In the data rows, zero lies at 4.5, halfway between 4 and 5.
Here are some rows, each followed by its group. Groups can overlap.
[4 3 3 6 5 5 6 4 6 7 3 3 5 7 6 6 4 3 6 3 6 5 4 4 5 5 5 3 2 5 5 3 6 5 5 6 6 6 6 3 5 3 7 6 4 5 3 4 7 5 5 5 5 2 5 3 3 4 4 6 6 6 6 3] G
[4 4 4 5 4 5 6 4 5 4 3 6 5 6 5 6 2 3 5 5 6 5 4 7 4 5 4 4 2 5 6 4 5 4 4 5 5 5 6 3 5 3 6 6 4 5 5 6 6 6 4 3 6 3 3 3 2 5 4 4 4 6 4 5] P
[7 7 5 2 5 6 4 3 3 3 5 6 3 4 4 3 5 6 3 4 2 4 5 6 3 5 3 6 6 5 2 6 2 5 3 3 3 3 2 5 3 5 3 3 6 4 4 4 2 4 6 3 4 6 5 6 6 5 6 3 5 3 3 5] L
[5 5 4 4 6 5 1 4 3 5 6 4 6 2 4 0 8 8 3 4 2 4 6 2 5 7 5 7 6 3 2 6 2 6 4 4 4 3 1 5 5 8 2 0 7 4 2 2 3 2 6 4 3 8 7 8 7 5 6 3 7 1 1 4] K
[5 4 3 5 4 5 6 4 6 6 3 3 4 7 6 6 5 2 5 4 7 4 4 5 5 5 5 4 2 5 5 3 6 5 5 6 6 6 6 3 4 3 6 7 5 5 4 3 6 5 5 5 4 3 5 3 2 5 4 5 6 7 6 3] G
[5 5 4 4 3 5 6 4 6 4 3 5 5 7 5 6 2 2 6 5 6 5 4 7 3 5 4 3 2 6 6 4 6 4 4 5 5 5 5 4 5 2 6 6 4 4 5 6 6 7 5 4 5 3 4 3 3 5 6 4 4 6 5 5] P
[6 5 5 4 6 6 1 4 3 5 6 5 5 2 3 1 8 8 3 5 2 4 6 3 5 6 4 8 6 4 1 7 3 6 3 4 4 3 1 5 4 8 1 1 7 4 3 3 2 2 6 4 3 7 6 7 7 6 7 3 6 1 2 3] K
[5 5 6 2 3 3 5 5 3 2 4 7 5 5 5 5 3 4 4 5 4 5 4 7 2 4 2 2 5 5 5 3 3 3 3 2 2 2 4 4 2 4 4 5 2 3 6 6 4 6 3 4 5 5 3 5 5 4 5 3 3 5 4 5] O
[4 5 5 5 4 4 5 4 6 4 3 5 4 6 5 6 3 3 5 5 6 5 5 6 4 5 5 4 3 5 6 3 5 4 3 4 5 5 5 4 4 2 6 7 3 4 5 5 5 6 5 4 6 4 4 4 3 4 5 5 4 6 5 5] P
[5 4 4 5 8 5 1 4 3 6 6 4 5 3 3 1 7 7 3 5 3 5 6 2 6 6 6 7 5 3 3 7 3 6 3 5 5 4 2 5 5 8 3 1 7 5 2 3 3 2 6 5 3 7 7 7 6 6 5 3 6 2 1 4] K
[5 5 6 3 3 4 5 4 4 1 4 7 5 6 5 4 4 4 5 5 4 5 4 7 2 4 3 3 4 6 4 3 3 4 3 3 3 2 4 5 2 3 4 5 3 3 6 5 4 5 4 3 5 5 2 4 4 4 5 4 4 5 5 5] P
[2 5 3 6 3 3 7 6 6 5 3 2 6 5 6 3 7 3 6 2 5 6 2 1 5 3 4 4 4 6 3 0 5 6 8 6 6 5 6 3 3 5 6 4 4 5 4 3 6 4 5 7 3 3 6 3 5 4 3 8 5 6 9 3] G
[6 8 5 2 2 4 4 3 4 1 3 6 6 6 6 3 6 4 4 6 5 6 3 6 2 5 3 4 3 8 3 2 3 3 5 3 3 2 4 3 1 3 5 6 3 3 5 4 3 6 4 3 3 5 4 5 6 4 5 5 4 5 6 4] P
[2 2 9 2 4 1 4 9 1 3 6 7 5 3 4 5 3 6 4 6 2 4 4 5 1 0 1 1 8 4 6 4 1 2 3 0 0 2 4 5 3 5 2 5 1 2 9 7 2 5 1 4 5 7 1 6 4 2 5 3 0 3 4 5] O
[5 4 4 5 4 5 6 3 6 4 4 5 4 7 6 6 2 2 5 5 6 4 4 6 4 6 4 4 2 6 6 3 7 4 4 5 5 5 6 4 4 2 6 6 4 4 5 6 6 7 4 4 6 3 3 2 3 5 4 5 5 7 5 5] G
[5 8 5 4 3 5 4 4 5 2 6 6 4 4 3 4 3 3 4 6 4 5 5 7 4 4 4 5 6 5 5 6 6 4 4 5 4 4 4 5 5 4 5 5 4 2 6 6 4 5 4 5 5 5 4 5 6 5 3 5 3 5 4 6] T
[4 3 4 6 5 4 6 5 6 6 4 3 4 5 5 7 2 3 5 5 7 4 5 5 6 4 7 4 4 4 7 5 6 4 5 6 6 6 6 5 7 3 6 5 4 5 5 5 6 6 4 4 5 3 4 3 2 5 4 5 4 6 4 5] E
[6 6 4 4 5 5 5 3 5 5 3 5 3 6 6 6 4 3 4 5 6 5 5 6 5 6 5 5 3 4 4 5 6 5 4 5 5 5 5 4 5 4 6 6 5 6 4 5 5 4 5 4 4 4 5 4 3 5 5 4 6 6 5 5] L
[5 5 4 5 6 6 5 4 5 5 5 4 4 4 5 5 5 5 4 4 5 4 5 4 6 5 6 5 5 4 4 5 5 6 5 5 6 5 4 5 6 5 5 5 6 6 3 3 4 3 6 4 5 5 6 5 4 6 4 5 6 5 4 4] K
[5 7 5 3 4 4 4 4 5 3 4 6 4 5 4 5 3 3 4 5 5 5 5 7 4 5 4 5 5 6 5 5 5 3 4 5 5 4 5 5 5 3 5 5 5 3 5 7 4 5 5 5 4 4 5 4 6 5 4 4 4 5 5 6] T
[5 5 3 4 5 6 5 3 5 5 3 5 3 6 6 5 4 3 4 5 5 4 5 5 5 6 6 4 3 4 4 5 5 5 4 5 5 6 5 4 4 3 5 6 4 6 3 5 4 5 5 4 4 4 5 4 3 5 5 4 6 5 4 5] L
[5 5 4 5 7 6 1 4 3 5 6 4 5 2 3 1 7 8 3 4 2 4 5 3 5 6 4 7 6 3 2 7 3 6 4 4 5 3 1 5 4 8 2 1 8 4 3 3 3 2 6 5 3 7 7 7 7 6 6 3 7 1 2 3] K
[5 4 4 5 8 5 2 4 4 5 6 3 5 2 4 1 8 7 4 5 3 5 6 2 5 6 6 8 5 2 3 6 3 6 4 5 5 4 2 5 6 8 2 2 7 4 3 2 4 2 6 5 4 7 7 6 6 5 5 3 7 2 1 4] K
[4 3 3 6 4 5 7 4 6 7 3 3 5 6 5 6 5 3 5 3 6 5 4 4 5 5 5 3 3 5 5 3 6 5 5 6 6 6 6 3 5 3 6 7 4 6 3 4 7 5 5 4 5 3 6 2 3 4 4 6 6 7 6 3] G
[4 3 3 6 5 5 7 5 6 7 2 3 5 6 5 6 4 3 5 3 7 5 3 4 5 5 5 3 2 5 5 3 6 5 6 6 6 6 6 3 5 3 6 6 4 6 3 3 7 5 5 4 5 2 5 3 2 4 4 6 6 6 6 4] G
[5 6 7 2 3 4 4 5 3 1 5 7 5 5 4 4 3 5 3 6 3 5 4 6 2 4 2 2 4 7 5 3 2 4 4 2 2 2 4 5 2 3 3 5 3 3 6 6 3 5 3 3 5 5 2 6 5 4 5 4 3 4 5 4] O
[6 5 4 4 6 6 2 3 3 5 6 5 5 2 3 1 7 7 3 4 2 4 6 3 5 6 5 7 6 3 2 6 3 6 4 4 5 3 2 5 5 8 3 1 7 5 3 3 3 3 7 4 4 7 7 7 7 5 6 3 6 2 2 4] K
[4 4 9 1 3 2 4 8 1 2 6 7 5 3 4 5 3 6 3 6 3 4 5 6 1 1 2 1 8 4 7 4 2 3 3 0 0 2 5 5 3 5 2 4 1 2 9 7 2 6 1 4 5 8 2 6 4 3 5 2 1 3 4 6] O
[4 5 5 6 4 5 4 5 5 4 5 4 5 3 4 5 3 4 5 5 5 4 5 6 6 3 5 4 5 4 6 5 6 4 4 5 5 6 6 6 6 4 5 5 4 5 5 7 5 5 3 6 5 4 3 3 5 4 3 5 4 5 4 7] T
[3 4 5 6 3 5 4 5 5 4 5 4 5 3 4 5 2 4 4 4 6 5 5 6 6 3 5 5 5 3 6 5 7 4 5 5 5 5 6 6 7 4 5 5 5 5 6 7 5 5 3 5 6 4 3 3 4 5 3 6 3 5 5 7] T
[7 7 5 3 5 6 3 2 3 3 5 6 4 5 5 4 4 5 3 5 3 4 5 6 3 6 5 6 4 5 2 7 3 5 3 3 4 3 3 5 4 5 4 4 5 4 5 3 2 4 6 3 4 5 5 6 6 5 5 3 5 4 4 5] L
[3 7 5 6 3 4 4 6 5 2 6 4 5 2 3 4 3 3 4 5 5 5 5 6 5 3 4 5 6 5 6 4 7 3 6 5 4 4 5 5 5 5 5 5 5 3 7 8 4 6 3 7 4 4 3 4 6 3 2 5 2 4 5 8] T
[5 4 4 6 7 5 1 3 3 5 7 3 5 3 3 2 7 7 3 4 3 5 6 2 6 6 5 7 6 2 2 6 3 6 4 5 5 4 2 6 5 8 3 1 8 4 3 2 4 3 6 4 4 6 7 7 7 6 5 3 7 2 2 3] K
[2 2 9 1 4 1 4 8 0 2 6 7 4 2 4 6 3 6 4 5 2 3 4 5 0 0 1 1 7 5 7 5 1 3 4 0 0 2 4 5 3 5 2 4 0 2 9 7 3 5 1 5 5 7 1 6 3 2 4 2 0 3 4 5] O
[2 4 3 6 3 5 7 5 6 5 2 3 5 6 6 4 6 3 5 3 5 6 2 2 5 5 4 4 3 6 3 1 5 6 7 6 6 5 6 3 3 4 6 5 4 5 4 2 6 5 5 6 4 3 5 3 4 3 3 8 4 6 8 3] G
[6 6 4 4 7 5 2 3 4 5 5 5 5 3 4 3 7 7 3 4 3 5 6 4 5 7 5 7 5 4 2 7 4 5 3 4 5 3 2 4 5 6 3 2 7 4 3 2 3 2 6 3 4 6 6 7 6 6 5 3 6 3 2 3] K
[6 3 3 5 5 6 6 3 6 6 3 5 4 6 5 6 3 3 5 5 6 4 5 6 6 6 7 4 3 4 6 5 6 4 4 5 6 7 5 4 5 3 7 6 5 5 3 5 6 6 6 3 5 3 5 3 2 5 5 4 6 6 4 5] L
[7 7 5 2 5 5 4 3 3 3 4 7 3 4 4 4 4 6 2 4 3 5 5 6 4 6 4 6 4 5 3 7 3 6 3 3 3 3 2 4 3 5 4 3 5 4 4 4 2 4 6 3 4 5 5 6 6 6 5 3 4 4 3 5] L
[5 6 3 4 3 4 6 4 6 4 2 5 5 7 5 5 5 3 5 4 5 5 4 5 4 5 3 3 3 7 4 2 5 4 6 5 5 4 6 3 2 3 6 7 4 5 4 3 5 6 6 4 5 3 4 4 5 3 4 6 5 6 7 3] G
[3 5 3 6 4 4 6 4 6 6 3 3 5 6 6 5 5 2 6 3 6 5 3 4 5 4 5 3 2 6 4 2 5 5 5 6 6 5 6 4 4 3 6 6 5 5 4 3 6 4 5 6 5 2 5 3 4 3 4 6 5 6 7 4] G
[5 4 4 4 5 5 5 4 6 5 4 5 4 6 5 6 3 3 4 4 6 5 5 7 5 5 6 5 4 4 6 5 7 4 3 6 5 6 5 4 6 3 6 6 5 5 4 6 5 5 4 4 5 3 4 3 4 5 5 4 5 6 4 5] T
[7 6 4 3 4 5 4 3 3 3 4 7 4 5 5 4 5 5 2 5 4 4 5 7 3 6 4 5 5 6 3 6 3 5 4 4 4 4 2 4 4 5 4 4 5 4 5 4 2 4 6 3 4 5 5 6 6 6 5 3 5 4 4 5] L
[6 4 4 5 7 5 2 5 4 5 7 4 4 3 3 2 8 7 4 5 3 4 5 2 6 6 6 7 5 2 2 6 3 6 4 5 5 4 2 6 5 8 2 2 7 4 3 2 4 3 6 5 3 6 6 7 7 6 5 3 6 2 2 3] K
[1 3 5 8 2 3 4 7 5 4 5 3 5 2 3 4 4 4 6 4 5 4 4 3 6 2 5 4 6 4 7 3 7 5 8 5 5 5 6 6 6 5 5 3 5 5 5 6 6 5 1 7 5 4 4 3 6 3 2 7 2 5 6 7] E
[6 6 5 4 4 5 5 3 5 2 5 6 3 4 5 5 4 4 4 5 5 4 5 6 4 6 5 6 4 5 4 6 5 4 3 4 4 3 4 5 4 4 5 5 5 3 5 5 3 5 5 4 4 4 4 4 5 5 5 4 5 5 5 6] L
[6 7 4 4 5 5 5 3 4 3 5 7 4 5 4 4 3 4 3 4 4 5 5 7 4 5 4 6 5 5 4 5 4 5 3 4 4 4 4 4 5 4 5 5 5 4 5 5 3 5 5 4 5 5 5 5 5 5 4 4 5 4 5 6] L
[8 6 5 2 5 5 3 2 2 2 5 7 4 4 5 3 5 6 3 5 3 5 5 6 3 6 3 7 6 5 2 7 3 6 3 3 3 2 2 5 2 6 3 3 5 4 5 3 2 4 5 3 3 7 6 7 6 6 6 3 5 3 3 5] L
[3 3 9 2 3 1 4 9 0 2 6 7 4 3 4 6 3 6 4 6 1 3 4 4 1 0 1 1 8 5 6 4 2 3 4 0 0 2 4 6 3 5 2 5 1 2 9 8 2 5 1 5 5 8 0 6 3 2 5 2 0 3 4 5] O
[6 4 3 5 5 6 5 3 5 5 5 5 4 5 5 4 6 5 5 4 4 5 5 4 6 6 6 6 4 4 4 6 5 5 5 5 6 5 4 5 5 5 5 5 6 6 3 4 5 3 6 4 4 5 6 5 5 6 5 4 6 4 4 4] K
[4 4 3 6 5 5 7 5 6 6 3 2 4 7 5 6 5 3 6 4 7 5 4 4 6 5 5 3 3 5 5 3 6 4 5 6 6 6 6 3 5 3 6 6 5 6 4 4 7 5 5 4 5 2 6 2 3 5 4 7 6 6 6 3] G
[1 5 3 7 4 3 7 6 6 6 3 2 7 5 5 4 7 3 6 2 5 6 3 0 4 4 3 5 4 6 4 1 5 6 9 6 6 5 6 4 3 5 5 4 4 6 4 2 6 4 4 7 4 3 6 4 5 3 3 8 5 6 9 3] G
[1 3 5 8 3 3 5 6 6 6 5 2 4 3 3 6 4 4 5 4 5 4 5 4 6 3 5 4 4 3 6 3 6 4 8 6 5 7 6 6 7 5 5 3 4 6 5 6 6 6 3 7 5 4 4 3 4 4 3 7 3 5 5 5] E
[5 4 3 4 6 5 5 3 5 6 5 4 4 5 6 4 5 4 4 3 5 4 4 4 6 6 6 6 4 4 3 6 5 6 4 5 5 5 4 4 5 5 5 5 5 5 3 3 4 4 5 4 4 5 6 5 5 5 4 4 5 5 4 3] K
[1 5 3 6 4 4 6 5 6 6 3 2 6 5 6 3 7 3 5 3 6 5 2 0 4 4 3 4 4 6 3 0 5 6 8 6 6 5 6 4 3 5 5 5 4 5 4 2 6 4 4 7 4 2 5 3 6 3 3 8 4 6 8 3] G
[2 5 3 6 3 4 7 6 6 5 3 2 6 5 6 3 6 3 5 3 5 5 2 1 5 4 4 5 4 6 2 1 5 7 9 6 6 4 6 4 2 5 6 5 4 6 4 2 6 4 4 6 4 3 6 3 5 3 2 9 5 6 9 2] G
[6 5 4 5 7 6 1 3 3 5 6 4 5 3 3 1 7 8 3 5 2 4 5 2 5 6 5 7 5 4 2 7 3 6 4 4 4 4 2 5 5 8 2 2 7 5 3 2 3 2 7 4 4 7 7 7 6 6 5 3 6 1 2 4] K
[5 4 4 5 7 6 1 4 3 5 6 4 5 2 3 1 8 8 4 5 3 4 5 2 5 6 5 8 6 2 2 6 2 6 4 5 4 3 1 5 5 8 2 1 8 4 3 3 3 1 6 5 3 7 6 7 7 5 6 3 7 1 2 3] K
[3 2 4 7 4 4 5 6 6 6 5 3 4 4 4 6 4 4 5 4 6 5 5 4 7 3 5 5 4 4 6 4 6 4 6 6 6 7 6 6 6 4 6 5 5 6 5 5 7 5 3 6 5 3 4 2 3 4 3 6 4 6 5 6] E
[2 2 9 1 4 1 5 8 1 3 6 7 5 2 5 5 3 6 3 5 1 4 4 5 1 0 1 1 7 5 6 4 2 3 3 0 0 2 5 6 3 5 2 5 1 2 9 7 3 4 2 5 5 8 1 6 4 2 5 2 1 3 4 6] O
[5 2 3 6 4 5 6 4 6 7 3 3 4 6 5 7 3 3 6 4 6 4 5 5 6 5 7 4 2 3 6 4 6 4 4 6 6 7 6 4 6 3 7 6 4 6 3 4 7 6 5 5 5 2 5 2 2 5 5 5 5 7 5 5] E
[4 7 5 5 3 4 4 5 5 2 5 5 5 3 4 4 2 4 4 5 5 5 4 6 4 4 4 4 6 5 6 5 6 3 5 5 4 4 4 6 6 4 5 5 5 3 6 7 4 5 3 6 5 4 3 4 7 4 3 5 3 5 5 8] T
[3 6 6 5 3 3 4 6 5 2 6 4 5 3 2 4 3 3 4 5 5 5 5 6 4 3 3 5 7 4 6 4 7 4 6 5 4 4 5 6 5 5 4 4 5 4 6 7 4 6 2 6 4 4 3 4 6 4 2 6 2 5 4 7] T
[4 6 5 5 3 4 4 5 5 3 5 5 5 3 3 4 2 4 4 5 5 4 5 7 4 3 5 5 5 5 6 5 6 4 4 5 4 4 5 6 5 4 5 4 5 4 6 7 4 5 4 5 5 5 3 4 6 5 3 5 4 5 5 7] T
[3 3 3 6 4 5 6 5 6 6 3 3 6 7 5 5 5 3 5 4 7 4 4 3 6 5 5 3 3 4 5 3 5 5 6 6 6 7 6 4 5 4 6 6 5 6 4 3 6 5 5 5 4 2 5 3 4 4 4 6 6 6 6 4] G
[4 4 4 6 5 5 6 3 6 5 4 5 4 7 6 7 3 2 5 5 7 4 4 6 5 6 6 3 3 5 6 4 6 3 3 6 6 7 6 3 6 2 7 7 4 5 4 5 7 6 5 3 5 3 4 3 2 5 4 5 6 6 5 5] G
[3 5 3 6 3 5 7 4 6 5 3 3 6 6 5 5 6 3 6 4 6 5 3 3 4 4 4 3 2 6 3 1 6 6 7 6 6 5 6 3 3 3 6 6 4 5 4 3 6 5 6 5 4 3 5 3 5 4 3 7 5 6 7 3] G
[6 7 5 2 3 4 4 2 4 0 3 6 6 5 6 3 6 4 4 5 4 6 3 6 1 6 3 4 3 7 2 2 2 4 5 3 4 1 4 4 1 3 5 6 3 3 5 3 3 5 4 3 3 5 3 5 7 4 6 4 4 5 6 4] P
Which 5 groups are nearest to each row below, nearest first, going by the distance to the centre of the group?
[5 7 5 2 3 5 4 3 4 1 4 6 5 6 6 4 5 4 4 6 4 6 4 6 2 6 2 4 3 7 2 2 2 4 5 4 4 2 4 4 2 3 4 5 4 3 5 3 3 5 5 3 4 5 4 5 6 4 6 5 4 5 7 3] P L T G O
[5 3 9 1 3 2 4 7 1 2 5 7 4 3 4 6 3 6 4 6 2 3 4 5 1 1 1 2 6 5 6 5 2 2 3 0 1 2 4 4 2 4 2 5 2 2 8 6 3 5 2 4 4 7 1 6 4 3 5 2 1 3 3 5] O P T L E
Which 4 groups are nearest to each row below, nearest first, going by the distance to the group's nearest row?
[7 7 5 2 4 6 4 2 3 2 5 7 4 4 5 3 4 5 2 5 3 4 5 6 3 5 4 6 5 6 2 6 3 5 3 3 3 3 2 4 3 5 4 4 5 4 5 4 2 4 5 3 4 6 4 6 6 6 6 3 4 4 4 6] L P T O
[5 5 4 5 7 6 1 4 3 5 5 4 4 3 4 1 7 7 4 5 3 4 6 3 5 6 6 8 5 4 2 6 3 6 4 4 5 4 2 5 5 8 2 2 7 4 2 2 3 2 6 4 3 7 7 7 7 6 6 2 6 1 2 4] K L T P
Which 5 groups are nearest to each row below, nearest first, going by the average distance to the group's rows?
[5 7 5 2 2 5 4 2 4 1 3 6 5 6 6 3 6 3 4 6 5 6 3 5 2 6 3 4 3 7 2 2 3 4 5 4 4 2 4 4 1 4 4 5 4 3 4 3 4 6 6 3 4 5 3 5 7 4 6 5 5 5 6 4] P L T G K
[6 4 3 5 5 6 6 3 6 6 4 4 3 7 5 7 3 3 6 4 6 5 4 6 6 6 6 5 3 4 5 5 7 4 3 6 6 6 6 3 6 3 7 6 5 6 3 5 6 6 6 4 5 3 5 3 2 5 5 4 6 6 5 4] G E L P T
[6 7 5 3 4 4 5 4 4 3 5 6 4 4 4 5 3 4 4 5 4 5 5 6 4 5 5 6 5 5 4 6 5 4 3 5 5 4 4 4 5 4 5 5 5 4 6 6 3 5 5 4 5 5 4 4 6 5 4 4 4 5 4 6] T L P E K
[8 7 5 2 5 6 3 2 3 2 5 6 3 4 4 3 5 6 2 4 2 4 6 5 3 5 4 6 5 5 3 6 3 6 3 3 3 2 2 5 3 5 4 3 6 4 5 4 2 3 6 3 4 6 5 6 6 5 6 3 4 3 4 5] L K P T O
Which 4 groups are nearest to each row below, nearest first, going by the distance to the centre of the group?
[5 5 7 2 3 3 4 5 2 1 4 7 5 5 4 5 3 5 4 6 4 4 5 7 1 3 1 2 6 5 5 4 3 4 4 2 2 2 5 4 2 4 3 5 2 3 7 6 3 6 3 3 4 6 2 6 5 4 6 4 2 4 4 5] O P L T
[5 5 4 5 8 5 1 4 3 6 6 4 5 2 3 1 8 8 3 4 2 5 6 3 6 7 5 7 5 3 3 6 3 6 3 5 5 3 2 5 5 8 2 1 8 5 2 2 3 2 7 4 4 6 7 7 6 6 6 3 7 1 1 4] K L T P
[4 3 9 2 4 2 5 7 1 2 6 7 5 4 4 5 2 6 3 5 2 4 4 6 0 2 1 2 7 5 7 5 2 2 3 1 1 2 4 5 2 5 2 4 2 2 8 7 3 6 2 4 5 7 1 6 3 3 5 2 1 3 3 5] O P T L
[5 5 4 6 8 5 1 5 3 6 6 3 4 2 4 2 7 7 3 5 2 5 6 2 6 6 5 7 6 3 3 7 3 7 3 5 5 4 2 5 5 8 2 2 8 5 3 3 3 2 6 5 4 7 6 7 6 6 6 4 7 1 1 3] K L T E
[6 7 5 3 5 5 5 3 4 3 5 6 4 5 4 4 3 4 4 4 4 5 5 7 4 6 4 6 5 6 4 6 5 5 4 4 4 4 4 4 4 4 5 4 4 4 5 5 3 4 5 3 4 5 4 4 5 6 5 3 5 5 5 5] L P T K
[3 3 3 6 4 5 6 5 6 7 3 3 5 6 5 6 4 3 6 4 6 5 4 3 6 4 5 4 3 5 5 3 5 4 6 6 6 6 7 4 5 3 7 6 4 6 4 4 7 5 5 5 4 3 5 3 4 3 3 7 5 7 7 3] G E P T
[5 3 4 6 5 5 5 4 6 6 5 4 4 5 4 6 3 3 6 5 7 5 6 6 6 5 5 4 4 4 7 5 7 3 4 5 6 7 5 5 7 3 6 6 5 5 4 6 6 6 5 4 6 3 4 3 3 5 4 5 5 6 4 6] E T G P
[5 4 4 5 7 5 2 5 3 6 6 4 4 2 4 2 8 7 4 4 2 4 5 2 6 6 6 7 5 3 3 7 3 7 4 5 5 4 2 5 5 7 3 2 7 4 3 3 3 2 6 5 4 6 6 6 6 6 5 3 7 2 2 4] K L T E
[4 4 9 1 3 2 4 7 1 2 5 7 4 3 5 5 3 6 3 5 3 4 4 6 1 2 2 1 7 4 7 4 1 2 3 1 1 2 5 5 3 5 2 4 2 3 8 7 3 5 2 4 4 7 1 6 3 3 5 3 1 3 3 6] O P T L
Which 4 groups are nearest to each row below, nearest first, going by the average distance to the group's rows?
[6 8 6 3 3 4 4 4 5 3 5 7 3 4 4 4 3 4 4 6 4 4 4 7 3 5 3 5 5 6 5 6 5 4 4 4 4 4 4 5 4 4 4 4 4 3 6 6 3 5 4 5 4 5 4 4 7 5 3 4 3 4 5 7] T L P O
